One vector is turned by the same rotation once a tick. Each row is the vector after some number of ticks, and that number follows the row.
The counts run from 0 to 475.
.13	.03	.11	.11	.20	.07	.00	-.15	.06	-.13	-.16	.10	.19	.03	-.04	-.09	-.23	.07	.28	.26	-.26	.10	.03	-.11	.13	-.21	.23	.04	-.06	.13	-.13	-.11	.05	-.19	.04	.05	.14	.00	-.14	-.17	-.09	.08	-.11	.19	.22	.25	-.15	.11	.08	.02	.03	-.07	.09	.26	.01 => 68
.05	.04	.24	.18	.05	-.12	.01	-.10	.33	-.12	-.06	-.03	.07	-.04	.05	.00	-.18	.04	-.15	.12	-.07	-.09	.11	-.18	.29	-.22	-.01	.22	.06	-.11	.04	.01	.10	-.04	-.03	-.25	-.05	-.17	-.19	-.01	.00	-.01	-.29	-.02	-.10	.24	-.11	.08	.07	.24	.17	-.06	-.21	.12	-.17 => 107
.24	.01	.02	-.05	.21	.07	-.04	.10	.29	-.09	.10	.13	-.09	.03	-.15	.19	-.15	-.19	-.02	-.27	.00	.01	-.05	-.01	.00	-.03	.25	-.25	.17	.01	-.34	-.32	-.06	-.11	-.15	-.11	-.12	.28	-.08	-.16	.23	.01	-.04	-.07	.03	.01	-.08	-.04	.23	.01	.08	.04	.14	-.11	-.12 => 454
.18	-.26	-.13	-.02	-.06	.19	.10	.00	.29	-.10	-.04	.17	-.01	.06	-.01	-.17	-.16	-.39	-.03	.04	-.17	.01	-.06	.09	.09	-.23	.18	-.03	-.01	.01	-.02	-.25	.14	-.18	-.06	.07	.17	.04	-.04	-.14	.21	.04	.01	-.16	.09	.28	-.05	-.08	.15	.06	.05	.05	-.06	.08	.15 => 54
.16	.05	-.25	-.16	.16	.06	.03	-.04	.21	-.09	-.10	-.11	-.10	.14	.05	-.11	-.16	-.25	.05	.17	-.06	.15	-.08	.08	-.02	-.29	.22	-.04	.11	.12	-.23	-.08	.21	-.08	-.06	-.13	.02	.05	-.10	-.09	.19	.07	.00	-.20	.03	.17	.08	-.04	.29	.13	.06	.13	.13	.30	.15 => 299
.18	.07	-.22	-.14	.16	.03	.07	-.08	-.04	-.17	.19	.15	.10	-.01	.02	.09	.06	-.02	.36	-.08	.15	.07	.01	-.02	-.13	-.09	.26	-.22	.27	.11	-.14	-.27	-.22	-.06	.06	-.10	-.14	.10	-.10	-.03	.07	-.15	-.24	.04	.00	.20	.05	.05	.19	.03	-.21	.02	.18	.05	.07 => 1
.17	-.04	.12	.14	-.15	-.01	.00	-.02	.14	-.26	.19	.25	.01	-.19	-.15	-.14	-.13	.08	.08	.14	.10	-.13	.01	.02	.11	.02	-.01	.02	.03	-.03	.11	-.21	-.09	.12	.21	-.24	.03	-.10	-.21	.04	-.06	-.09	-.33	-.05	.12	.35	-.25	.14	.09	-.08	-.31	.04	-.13	.09	-.09 => 35
-.15	-.02	-.18	-.11	.10	.05	.06	.24	.22	-.09	.03	.23	.12	.04	-.11	-.08	-.25	-.18	.06	.10	.35	.06	-.02	-.03	-.05	-.13	.06	-.22	.04	.13	.01	-.15	.03	-.06	.02	-.06	-.19	-.08	-.23	.10	.10	.02	-.24	.02	-.10	.33	.01	.07	.23	.25	-.06	-.04	.02	-.11	-.10 => 85
-.01	.26	.22	.10	.18	-.14	.03	.05	-.02	-.26	-.09	.15	.10	-.02	-.06	.06	-.20	.15	.16	.27	.09	.08	.02	-.10	-.03	-.11	.04	-.06	.05	.21	-.13	-.19	.07	.00	.11	-.16	-.09	-.19	-.20	.06	-.11	.00	-.35	.07	.06	.30	-.09	.20	.15	.04	-.08	-.05	.04	.12	-.13 => 318
.33	.00	.15	.16	.27	.06	-.04	-.14	.08	-.22	-.07	.03	.07	.07	.02	.04	-.17	.18	.42	-.12	-.21	.07	.04	-.22	.21	-.10	.27	-.01	.03	.01	-.10	-.14	-.08	-.12	-.11	-.04	-.04	.11	.07	-.14	-.06	-.08	-.15	.12	.28	.08	-.07	.09	.17	.04	.03	-.12	.23	.03	-.01 => 229
.29	-.15	.22	.12	.07	.06	-.04	-.09	.34	-.04	.19	.02	-.18	-.04	-.15	-.27	-.26	.00	-.12	-.18	-.11	-.16	.02	-.20	.26	-.02	-.04	-.05	-.07	-.25	.08	.14	-.14	-.02	-.05	-.18	-.16	.07	-.28	-.03	.00	-.09	-.09	-.25	.00	.06	-.20	-.03	.06	.13	.00	.06	-.09	.07	-.17 => 431
.19	.01	.13	.22	-.14	-.02	-.05	-.18	.08	-.08	-.04	.08	.02	-.04	-.08	-.41	-.24	-.02	-.10	.23	-.29	-.14	-.05	-.24	.21	-.14	.00	.19	-.02	.11	.10	.08	.03	-.16	.14	-.04	.15	-.23	-.14	-.06	.02	.05	-.17	-.01	-.02	.27	-.11	.06	.11	.02	.04	.09	-.11	.17	.04 => 351
.23	-.13	-.19	.04	.03	-.03	-.07	-.20	.38	.11	.21	-.09	-.01	-.04	-.01	-.12	-.09	-.03	-.14	-.29	.00	-.19	.01	-.19	.27	-.08	.12	.11	.17	-.14	.06	.08	-.09	.02	-.11	-.21	-.14	.04	.00	.08	.19	.04	-.16	-.13	-.24	.00	.00	.00	.21	.22	.11	-.01	.03	.01	.00 => 421
-.18	.08	-.03	-.09	.18	-.09	.10	.28	.19	-.19	-.02	.20	.04	.08	-.14	-.04	-.24	-.14	.07	.12	.27	.15	-.03	-.03	-.06	-.16	.02	-.25	.05	.21	-.10	-.18	.14	-.05	.06	-.10	-.16	-.11	-.21	.04	.12	.01	-.27	-.02	-.06	.31	-.03	.05	.23	.20	-.06	.01	.03	-.08	-.15 => 84
.21	-.03	-.05	.09	.06	.00	.11	.12	.04	-.35	.07	.25	.11	.13	.00	.05	-.13	.11	.36	-.08	-.01	.07	.13	-.27	.03	-.05	.13	-.25	.16	.20	-.08	-.17	-.11	.03	.11	-.07	.03	-.07	.06	.02	-.01	-.13	-.28	.11	.07	.09	.01	.09	.07	-.08	-.13	-.07	.26	-.18	.00 => 241
.30	-.18	-.02	.15	.03	-.01	-.04	-.19	.29	.09	.22	.08	-.01	-.11	-.05	-.27	-.17	.17	.08	-.17	-.02	-.18	.02	-.23	.22	-.01	.05	.14	-.06	-.22	.11	.12	-.23	-.02	-.04	-.14	-.16	.01	-.11	.09	-.01	-.05	-.24	-.19	-.12	.13	-.03	.07	.13	.23	-.02	-.18	.05	.05	-.01 => 185
.10	-.02	.02	.23	.06	-.05	.05	-.13	.30	-.13	-.12	-.01	.12	-.01	.04	-.15	-.27	-.04	-.03	.10	-.13	-.04	.03	-.31	.34	-.24	.06	.26	.01	.03	.15	.16	.18	-.06	-.02	-.05	.04	-.28	-.01	.03	.02	.05	-.29	.06	-.16	.16	-.08	.06	.05	.11	.12	-.05	-.12	.05	-.05 => 105
.18	.03	-.07	.20	.01	-.10	.00	-.07	.32	-.01	.13	.08	.06	-.09	-.12	.11	-.17	.02	-.14	-.28	-.16	-.11	-.03	-.28	.10	.06	.14	.11	.19	.15	-.05	-.10	-.04	.00	.04	-.08	.08	-.06	.16	.04	.18	.10	-.31	-.03	-.37	.02	-.03	.14	.16	-.04	.06	-.13	.16	-.18	-.05 => 415
.18	.08	-.22	.03	.19	-.04	.10	.04	.08	-.32	.09	.11	.03	.01	-.10	.12	-.25	-.14	.30	-.16	.05	.17	-.14	-.16	.03	-.12	.32	-.13	.14	.31	-.11	-.18	.17	-.03	.06	.06	.06	-.02	.16	-.05	.04	-.05	-.30	-.02	-.11	.02	-.01	.10	.13	-.14	-.17	-.01	.23	-.13	.01 => 6
-.07	.12	-.04	.00	-.09	-.04	.11	.12	-.04	-.23	-.01	.18	.11	.01	.09	-.05	-.03	-.19	.05	.16	.14	-.06	.12	-.07	.02	-.18	.10	-.07	.20	.22	.04	-.29	.01	-.10	.11	-.12	-.10	-.20	-.07	.13	.17	-.08	-.35	.09	-.10	.44	.05	.02	.28	.14	.03	.07	-.01	-.09	.05 => 325
.09	.18	.35	.11	.28	-.15	-.06	.01	.12	.01	-.12	.04	-.02	.19	-.08	.04	-.22	.21	.09	.01	-.16	-.02	.16	-.26	.05	-.06	.04	-.06	.02	.07	-.19	-.06	-.13	-.15	-.06	-.15	-.21	-.04	-.16	-.01	.04	.02	-.21	.09	.09	.17	-.03	.12	.23	.26	.18	-.21	.17	.05	-.18 => 392
.01	.09	-.03	-.04	.28	.01	-.01	.01	-.08	.02	.18	.18	.09	.02	-.16	-.12	-.21	.00	.18	-.05	.23	-.02	-.03	-.33	.09	.03	.13	-.26	.07	.14	-.05	.04	-.21	-.14	.01	.02	-.40	-.03	-.26	.02	-.03	-.04	-.23	.09	-.22	.12	-.09	.05	.17	.17	-.07	.07	.08	-.18	-.13 => 160
.08	.09	.04	.04	-.14	.04	-.01	-.03	.00	-.13	.00	.13	.02	.09	-.13	-.27	-.18	-.09	-.18	.27	-.26	-.15	.07	-.11	.02	-.09	-.09	-.26	.23	.21	-.07	-.05	-.14	-.15	.23	-.20	.02	-.12	-.28	-.12	.22	-.03	-.03	.07	-.12	.22	-.06	-.08	.13	-.07	.09	.34	-.03	.14	-.02 => 362
.14	-.03	-.23	-.11	.18	.05	.06	-.04	-.03	-.16	.20	.22	.15	-.01	-.04	.02	-.04	-.03	.42	-.09	.20	.05	-.02	-.04	-.01	-.05	.23	-.26	.19	.08	-.09	-.20	-.19	-.02	.03	-.03	-.19	.10	-.12	-.08	-.03	-.14	-.23	.06	.02	.18	.00	.02	.20	.07	-.24	.00	.17	-.04	.02 => 0
.19	.11	-.09	-.02	.28	-.02	.03	-.08	-.01	-.29	.12	-.06	.00	.10	.07	-.07	-.06	.05	.41	-.04	.18	.15	.11	-.16	.14	-.13	.14	-.26	.22	.01	-.05	.00	-.13	-.01	-.06	-.24	-.27	-.01	-.13	-.03	-.01	-.22	-.18	.07	.07	.04	-.01	-.01	.16	.16	-.11	.17	.11	.07	-.05 => 236
.04	.20	.18	-.02	.17	-.11	.14	.01	-.13	-.12	.12	.13	.01	.14	.08	-.14	-.09	-.07	.03	-.05	-.03	-.09	.18	-.35	.04	-.11	-.01	-.22	.13	.09	.09	.02	-.18	-.18	.07	-.16	-.30	-.19	-.18	.10	.05	-.22	-.24	.02	-.19	.22	.09	-.02	.09	.25	.16	.08	.08	-.05	-.06 => 399
.12	-.07	-.15	-.05	.04	.11	-.12	.09	.28	-.04	-.07	.11	-.04	-.01	-.20	-.12	-.23	-.14	.06	.13	.04	.05	-.15	.17	-.01	-.05	.19	-.02	.01	.11	-.21	-.34	.10	-.07	-.01	-.04	.06	.21	-.13	-.09	.19	.17	-.03	-.12	.20	.27	-.12	.03	.39	-.01	-.08	-.03	.06	.09	.00 => 295
.20	-.07	-.01	.00	.09	.03	.02	-.08	.42	-.09	-.11	.09	.06	.01	-.10	.03	-.21	-.03	-.05	.07	-.28	.12	-.04	.15	-.06	-.26	.17	.09	.01	.02	-.27	-.18	.12	-.05	-.06	-.02	.27	.12	-.07	-.17	.09	.17	-.07	-.14	.06	.25	-.12	.06	.11	.04	-.01	-.12	.07	.31	.03 => 57
.07	.01	.12	.10	.07	-.08	.14	.07	-.03	-.09	.12	.29	.13	.12	.01	-.08	-.16	.01	.12	-.08	-.08	-.08	.19	-.46	.09	-.06	.05	-.22	.06	.12	.12	-.04	-.27	-.18	.11	.04	-.16	-.17	-.03	.07	.03	-.15	-.28	.14	-.17	.23	.02	.04	.03	.16	.08	-.07	.12	-.23	.00 => 401
.18	-.08	-.29	-.06	-.10	.11	.00	-.16	.13	-.13	.19	.15	.16	-.15	-.19	-.10	-.07	-.04	.12	.17	.02	-.04	-.11	.13	-.01	-.08	.16	-.10	.24	.14	-.16	-.17	-.11	.05	.20	-.13	.11	.07	-.26	-.16	.06	.02	-.14	.04	-.06	.27	-.13	.05	.13	-.19	-.30	.22	.01	.22	.06 => 285
.21	-.22	-.01	.14	-.09	.08	-.03	-.06	.35	-.23	.13	.08	.03	-.07	-.03	-.22	-.15	.05	.16	.04	.05	-.09	.04	.00	.29	-.13	-.06	.07	-.02	-.25	.15	-.04	-.02	.12	.02	-.23	-.01	-.02	-.16	-.02	-.05	-.08	-.19	-.10	.26	.26	-.20	.04	.10	.08	-.19	-.02	-.12	.14	-.04 => 271
-.09	.18	-.06	-.04	.18	-.14	.06	.18	.18	-.27	-.11	.12	.09	.14	-.11	.15	-.26	-.04	.05	.19	.08	.21	.09	-.10	-.09	-.22	.05	-.23	.22	.26	-.21	-.10	.18	.00	.08	-.07	-.03	-.15	-.14	-.07	.07	.04	-.27	.14	-.16	.15	-.04	.10	.09	.03	-.03	.05	.08	.00	-.16 => 82
.21	.00	-.03	.19	-.16	-.08	.07	.00	.08	.03	.17	.21	-.01	-.07	-.06	-.04	-.11	-.14	-.13	-.26	-.05	-.19	-.02	-.35	.11	.03	.15	.04	.12	.18	.08	-.18	-.12	-.13	.12	.01	-.04	-.10	.12	.12	.18	-.01	-.30	-.05	-.30	.17	.06	.10	.28	.06	.09	-.05	.11	-.30	.04 => 413
.32	.00	-.28	-.06	.20	.02	-.05	-.11	.21	.01	.09	-.04	-.13	.13	-.08	-.05	-.12	.03	.15	-.22	-.11	.04	-.05	-.09	-.07	-.05	.28	-.16	.17	.09	-.25	-.05	-.11	-.02	-.04	-.15	-.02	.22	.02	-.07	.21	.02	-.01	-.18	-.08	-.03	.08	-.04	.30	.07	-.02	.02	.33	.17	.12 => 459
.05	-.06	-.20	.04	.10	-.04	-.03	.12	.28	.07	.17	.05	-.04	.00	-.13	-.01	-.21	-.05	-.02	-.26	.28	-.09	-.01	-.24	.12	.00	.14	-.05	.05	.04	.04	-.11	-.08	-.05	-.07	-.09	-.27	-.02	-.03	.15	.18	.04	-.19	-.12	-.29	.08	.04	.07	.33	.23	.00	-.09	.10	-.31	-.07 => 172
